One turn sends every row of this set to another row. A few are shown first. Where does it send the rows asked after them?
K93: [-0.61  0.98  1.78  3.25  1.25  0.08 -0.41  0.04  0.60 -0.58  0.55 -0.87
  0.01 -0.48 -2.40 -4.44 -1.60  2.06 -0.83  1.62 -1.17  2.06  0.21  2.40
 -0.51 -2.62 -0.96  1.02 -0.24 -2.78 -0.38  1.04  0.22]
K734: [-1.85 -1.19  1.19  0.65 -1.37 -2.25 -1.62 -1.17 -1.58 -2.05 -0.70  1.29
 -0.12  2.87  0.69 -0.90  0.19  1.14 -0.94  0.07  4.66  0.77  0.15  0.72
  2.94 -0.91  1.74  2.78  2.72  0.17 -1.23  1.00 -2.49]
K887: [ 1.16 -1.65  3.14  0.86  3.08  0.74 -0.53 -0.37 -0.25 -3.57 -1.41  1.30
 -1.91  2.21 -0.49  0.62 -0.58 -2.52 -0.51 -0.44  2.73 -1.22  0.89 -1.90
  5.32  0.09  0.08  1.33 -1.04  0.22 -0.80 -0.22  2.64]
K459: [-0.62 -0.27  0.18  0.07 -1.63 -2.62 -3.73  0.12 -2.15 -1.84 -0.98  2.87
  1.20  1.77  1.18 -1.80  0.60  1.47  1.21  1.37  3.62 -0.18  0.09  1.92
  2.52 -0.18  1.21  2.42  2.06 -0.22 -1.59  0.58 -2.71]
K550: [ 0.51  1.36  1.51  2.78  1.22  0.48 -2.07  1.67 -0.48 -0.36  1.17  0.75
  0.46 -0.33 -2.29 -3.73 -1.60  1.72  0.31  2.58 -1.40  1.16  1.00  3.88
  0.27 -3.17 -0.50  0.85 -1.12 -2.13 -0.02  0.24 -0.20]
K844: [-1.93 -1.15  1.27  0.28 -1.44 -2.60 -2.06 -0.61 -0.49 -2.29 -0.34  0.65
  0.64  1.85 -0.06 -1.90  0.12  1.97 -0.59 -0.11  4.65  0.23 -1.56  0.18
  1.87 -0.80  1.61  2.50  3.53 -0.81 -1.97  1.31 -1.77]
K199: [-0.96  0.09 -1.67 -0.04  2.72 -2.24 -1.45 -1.76  1.02 -1.08 -2.82  3.26
 -0.37 -0.65 -0.22  0.09 -0.42  0.33 -0.74  3.69 -0.23 -0.23  0.25 -1.13
 -0.10  0.33  1.39 -0.88 -1.39  0.06 -2.91 -0.34  2.01]
K355: [-1.08 -0.81  1.34  0.38 -0.61 -2.39 -2.96 -0.44 -2.89 -2.34 -1.47  0.79
 -0.09  2.59  1.57 -1.34 -0.01  1.32  0.79  0.44  4.08  0.01  0.43  1.17
  3.51 -1.00  1.57  3.03  2.33  0.78 -1.83  1.32 -2.62]
K233: [-1.54 -0.18  3.49  2.08  1.13 -0.04  0.57 -0.07 -0.20 -0.55  0.70 -1.87
 -1.38 -0.75 -1.35 -3.93 -2.40  1.83 -0.97  0.85 -0.84  2.80  0.95  1.79
  1.06 -2.80 -0.39  2.50 -0.22 -2.98  0.62  1.11 -0.32]
K157: [-0.61 -0.06 -0.12  0.07 -1.29 -2.34 -4.01 -0.10 -1.53 -2.33 -1.03  3.20
  1.28  2.19  0.16 -1.66  0.47  1.67 -0.13  1.66  3.91 -0.03 -0.32  2.00
  1.94 -0.75  1.15  2.20  2.07 -0.45 -2.00  1.00 -1.67]
K282: [-0.72 -0.73  3.46  2.53  0.96  0.50  0.30  0.41 -1.15  0.03  0.63 -0.20
 -1.62 -0.02 -0.89 -2.74 -2.08  1.25 -0.92  2.18 -0.50  2.93  2.23  2.20
  2.33 -2.68  0.51  2.96 -1.67 -2.10  1.65  0.00 -1.42]
K681: [-0.11 -0.64  1.05 -3.45  1.88 -1.65 -2.57  1.79 -0.16 -0.80 -0.61  3.39
 -0.75 -2.05  1.67  1.12 -1.35  0.38  0.41  3.07  0.11 -0.64  1.75 -0.54
  1.61 -0.52  2.45 -0.22 -0.89  0.36 -1.82 -1.18  1.50]
K16: [ 2.89  0.32  2.49 -1.46  1.89  0.72 -2.64  2.15  0.55 -2.09 -0.97  3.17
 -0.18 -0.39 -0.03  0.21  0.58 -2.15  0.92 -0.36  1.86 -1.35  1.36 -1.53
  3.36 -0.16 -0.62  0.48 -1.04 -0.88 -1.05 -1.79  3.13]
K308: [-2.10 -0.88  0.76  1.03 -1.45 -2.65 -1.61 -1.71 -1.54 -1.54 -1.04  0.91
  0.09  2.35  0.67 -1.77  0.31  0.90  0.10  0.03  3.79  0.17 -0.27  0.07
  2.35 -0.04  1.79  2.47  2.78 -0.18 -1.35  0.98 -2.97]
K735: [-0.98 -0.27 -0.27  1.50 -0.45 -2.57 -3.96 -1.25 -1.40 -2.23 -1.78  1.15
  1.04  1.94  0.23 -2.38  0.64  1.93  0.88  1.58  3.40 -0.67 -1.44  1.43
  2.02 -0.22  1.24  1.99  2.44  0.02 -2.52  1.72 -1.96]
K966: [-1.79 -1.05  1.50 -2.15  3.58 -2.55 -2.05 -0.13  1.31 -1.88 -1.79 -0.74
 -1.43 -2.11  0.58 -0.29 -1.44  1.68 -0.23  1.55  0.36 -0.51 -1.13 -1.85
  0.85 -0.85  2.05 -0.13  0.14 -0.14 -3.35  0.46  2.84]
K265: [ 0.88 -0.15  4.86  2.05  1.49  1.28  0.56  1.47  0.83  0.62 -0.59 -0.25
 -1.04 -0.70 -0.66 -2.96 -0.89 -0.90 -1.12  1.23 -1.99  2.41  0.92  2.12
  2.30 -1.48  0.07  3.95 -2.40 -0.97  1.44  1.05  0.31]
K981: [ 2.14  0.07  4.02  2.42  2.74  0.05 -0.75  0.76  2.26  0.98 -2.24  0.24
  0.29  0.22  0.77 -2.27  1.08 -0.56 -1.92  1.17 -2.66  0.73  1.12  1.78
  1.97 -0.11 -0.31  3.32 -3.47 -0.09  0.62 -0.01  1.52]
K409: [ 2.22  0.67  0.37  0.59  2.47 -0.02 -1.47 -1.28  1.15 -2.05 -3.37  3.32
  0.37  0.85 -1.05 -1.43  1.45 -2.40  0.05  0.59  1.33 -0.46 -0.26 -1.86
  1.95  1.07 -1.75  0.05 -1.49 -1.76 -2.12 -0.76  3.92]
K115: [-1.73 -0.54  1.19  0.03 -1.29 -2.70 -2.98 -0.47 -0.96 -1.77 -0.44  0.15
  0.83  0.94  0.51 -2.43  0.25  1.98  1.05 -0.30  3.83 -0.52 -1.40  0.59
  1.90 -0.53  1.38  2.22  3.63 -0.52 -2.35  1.39 -1.88]
K371: [ 0.26  0.57  4.30  2.31  2.11  0.87  1.10  0.65  1.46  0.14 -1.07 -1.57
 -0.57 -0.65 -1.37 -3.43 -1.42 -0.82 -1.67 -0.01 -2.12  2.42  0.43  1.60
  0.90 -1.83 -0.80  3.20 -1.51 -0.89  0.08  1.51  0.80]
K107: [ 1.62  0.98  4.09  2.19  3.01 -0.02  0.27  0.91  2.84  0.41 -1.93 -1.45
  0.17  0.28  0.82 -2.13  0.78 -0.88 -1.80 -0.78 -2.63  0.64  1.28  1.13
  0.96 -0.86 -0.49  2.39 -2.13  0.47  0.03  0.09  1.39]
K590: [ 1.18  1.67  3.19  2.68  1.64  0.69  0.47  1.21  2.40  0.24 -0.34 -0.18
  0.83 -0.87 -1.92 -3.63 -0.88 -0.47 -0.91  0.68 -2.57  1.46 -0.19  2.06
  0.16 -1.65 -0.82  1.70 -1.49 -1.37 -0.30  1.07  0.61]
K263: [-0.48 -0.69 -0.16 -0.02  2.48 -2.84 -1.67  0.82 -2.57 -2.19 -1.16  0.19
 -2.34 -0.54  2.77  0.60  1.85  1.58 -0.12  1.37  1.99  2.59  3.06  0.33
  0.43 -0.65  1.54  0.67  1.41 -0.71 -1.11  0.29 -3.03]
K451: [-1.54 -1.35  0.69 -0.41  4.22 -1.77 -0.55 -1.07 -0.46 -1.71 -2.24  0.35
 -2.86  0.70  1.04  2.33 -1.41 -0.03 -0.89  2.68  1.02  0.09  1.71 -1.41
  2.55 -0.83  3.02  0.52 -1.72  2.11 -1.46 -0.42  1.09]
K285: [-1.18 -1.44  0.05  1.13  2.59 -3.15 -0.95  0.16 -1.33 -1.66 -0.17 -0.52
 -2.44 -0.62  1.75  0.35  1.99  1.51 -0.10  0.87  1.97  2.20  1.62 -0.80
 -0.04 -0.48  2.00  0.16  2.30 -1.42 -1.52  0.37 -2.63]
K797: [ 0.03 -1.56 -0.75  0.96  2.93 -3.32 -3.59  0.13 -1.26 -2.18 -1.03  0.51
 -1.24 -1.44  1.27 -0.50  2.50  3.05  0.36  3.03  1.53  1.54  0.46  0.92
  0.02 -0.09  1.78  0.20  0.68 -2.23 -2.25  1.02 -1.86]
K634: [ 1.22 -0.75  3.30 -1.11  3.43 -0.07 -2.09 -0.05  1.33 -2.90 -2.26 -0.43
 -1.21 -0.70 -0.37 -1.89  0.60 -0.86  0.19 -1.05  2.14 -0.58 -1.55 -2.66
  3.03 -0.08 -0.99  1.07 -0.59 -1.83 -2.30  0.23  4.60]
K772: [-0.84 -1.59 -0.57  1.32  2.44 -3.40 -2.31  0.34 -0.52 -1.59  0.03 -0.30
 -1.56 -1.46  0.99 -0.38  2.33  2.73  0.34  1.70  1.89  1.48  0.07 -0.37
 -0.48 -0.18  2.24 -0.20  1.93 -2.26 -1.97  0.68 -2.22]
K389: [ 0.04 -2.63  2.89  0.31  0.53  0.28  0.53 -1.18  1.49 -1.94 -1.09  2.31
 -0.64  0.31 -1.21 -0.82  0.25 -2.36 -0.78 -0.65  2.30 -0.35 -0.65 -3.30
  3.32  1.82 -0.31  1.26 -0.06 -2.70 -0.79 -0.69  2.56]
K896: [ 2.24 -0.75  2.72 -0.97  1.00  1.01 -2.09  2.04 -0.29 -2.71 -0.54  4.33
 -0.14  0.71 -0.30 -0.04 -0.16 -2.33  0.79  0.22  1.94 -1.48  1.73 -1.04
  3.68  0.48 -0.75  0.50 -0.64 -0.63 -1.09 -1.53  2.64]
K456: [ 2.11 -0.79  2.24  1.16  3.70  0.86 -0.97 -0.48  0.26 -2.91 -2.35  0.89
 -1.92  1.92 -0.10  0.87  0.78 -2.41 -0.21 -0.06  2.46 -0.75  0.76 -2.18
  4.54 -0.34  0.12  1.15 -2.32  0.36 -0.58 -0.78  2.59]
K401: [ 1.80  0.34  3.49  3.18  2.22  1.19 -0.79  1.36  0.73  0.06 -0.57  0.72
 -0.09  0.13 -1.33 -2.49 -0.78 -0.80 -1.07  2.27 -2.02  1.49  0.86  2.79
  2.08 -1.83  0.35  3.32 -3.40 -0.45  1.04  0.46  0.06]
K980: [ 1.93  1.18  3.32  3.35  2.15  1.06 -1.35  2.48  1.94  0.00  0.11  0.39
  0.77 -0.58 -1.81 -2.90 -0.78 -0.43 -0.43  1.63 -2.33  0.56  0.06  3.09
  0.97 -2.25 -0.17  1.93 -2.25 -0.31  0.11  0.89  0.56]
K296: [ 1.80  0.11  0.62  1.03  2.25  0.36 -1.92 -0.99  0.50 -3.31 -2.94  3.83
  0.59  1.69 -1.60 -1.35 -0.04 -2.22 -0.15  1.06  1.39 -1.26  0.05 -0.93
  2.43  1.13 -2.09  0.18 -1.10 -1.38 -2.24 -0.09  3.97]
K69: [-0.92 -0.58  1.06 -0.13 -0.66 -1.98 -3.10  0.08 -2.51 -2.95 -0.74  2.04
  0.43  2.98  1.17 -0.83 -0.24  1.53 -0.33  1.11  4.53  0.31  0.67  1.91
  3.26 -1.23  1.46  3.11  2.10  0.44 -1.29  0.88 -2.36]
K384: [-1.23 -0.35  0.17  0.83 -0.78 -2.56 -3.48 -0.82 -0.59 -2.68 -0.99  1.24
  1.22  2.20 -0.36 -2.41  0.26  2.14 -0.19  1.03  4.18 -0.40 -1.98  1.38
  1.50 -0.83  1.11  2.19  2.87 -0.81 -2.55  1.75 -1.15]
K343: [ 1.21 -1.74  3.06 -0.33  0.87  0.09 -0.01 -0.46  1.60 -1.10 -1.40  2.43
 -1.02 -0.32 -0.32 -0.65  1.22 -2.50 -0.35 -0.52  1.86 -0.01 -0.36 -3.82
  3.53  1.34  0.31  1.33 -0.79 -2.67 -0.27 -1.35  2.37]
K222: [ 0.51  0.24  2.03  2.87  1.42  0.97 -1.36  1.15 -1.54 -0.52  0.86  0.58
 -0.71  0.67 -1.48 -2.54 -1.66  1.25 -0.20  3.24 -0.83  1.86  2.34  4.08
  2.08 -3.17  0.33  2.05 -2.37 -1.22  1.22  0.29 -0.74]
K551: [ 2.37  0.10  4.11  2.47  2.90  0.11 -1.67  1.91  3.24  0.55 -1.00 -0.77
  0.54 -0.70  0.25 -2.29  1.28 -0.05 -1.12  0.88 -2.80 -0.11  0.28  1.66
  1.76 -0.71  0.20  2.50 -2.99  0.08  0.09 -0.23  1.80]
K530: [ 1.74  0.16  4.70  1.11  1.98 -0.07 -0.24  1.63  2.37  0.94 -1.45 -0.38
  0.54 -0.42  1.57 -2.17  0.77 -0.77 -1.70  0.08 -2.89  1.18  1.75  1.34
  1.52 -0.24 -0.61  2.92 -2.47 -0.02  0.56 -0.27  1.52]
K847: [ 0.14 -1.12 -0.58  0.09  2.43 -3.11 -3.28  0.59 -2.62 -1.92 -1.48  1.74
 -1.41 -0.91  2.68 -0.09  2.12  1.89  0.25  2.97  1.67  2.43  2.09  1.00
  0.33 -0.17  1.06  0.86  0.64 -1.32 -1.46  0.66 -2.32]
K665: [ 1.81  0.41  3.60  2.75  2.20  0.16 -0.27  1.31  3.88  0.96 -0.83 -0.43
  1.11 -0.05 -0.32 -2.24  1.28 -0.83 -1.34  0.23 -2.99 -0.07  0.57  1.13
  0.84 -0.24  0.00  1.92 -2.26 -0.53  0.14 -0.30  1.23]
K65: [ 0.88 -1.48  3.21 -0.60  2.69  0.12 -2.31  0.42  1.23 -3.63 -1.72  0.73
 -0.16 -0.69 -1.06 -1.99 -0.46 -0.52 -0.05 -0.84  1.99 -1.42 -1.48 -1.85
  2.97  0.62 -1.89  0.86  0.19 -1.71 -3.05  0.85  4.54]
K184: [-2.05 -2.22  1.01 -1.68  0.94 -2.24  1.01 -0.90  1.40  0.09 -0.96  1.89
 -1.64 -1.38  0.72  0.93 -0.69  0.15 -0.94  1.60  0.51  1.04  0.86 -3.18
  1.28  0.61  3.16  0.18 -0.37 -1.05 -1.04 -0.92  0.68]

K665 moves to K530
K896 moves to K65
And these:
K590 moves to K265
K199 moves to K184
K735 moves to K308
K285 moves to K847
K409 moves to K343
K282 moves to K550
K157 moves to K844

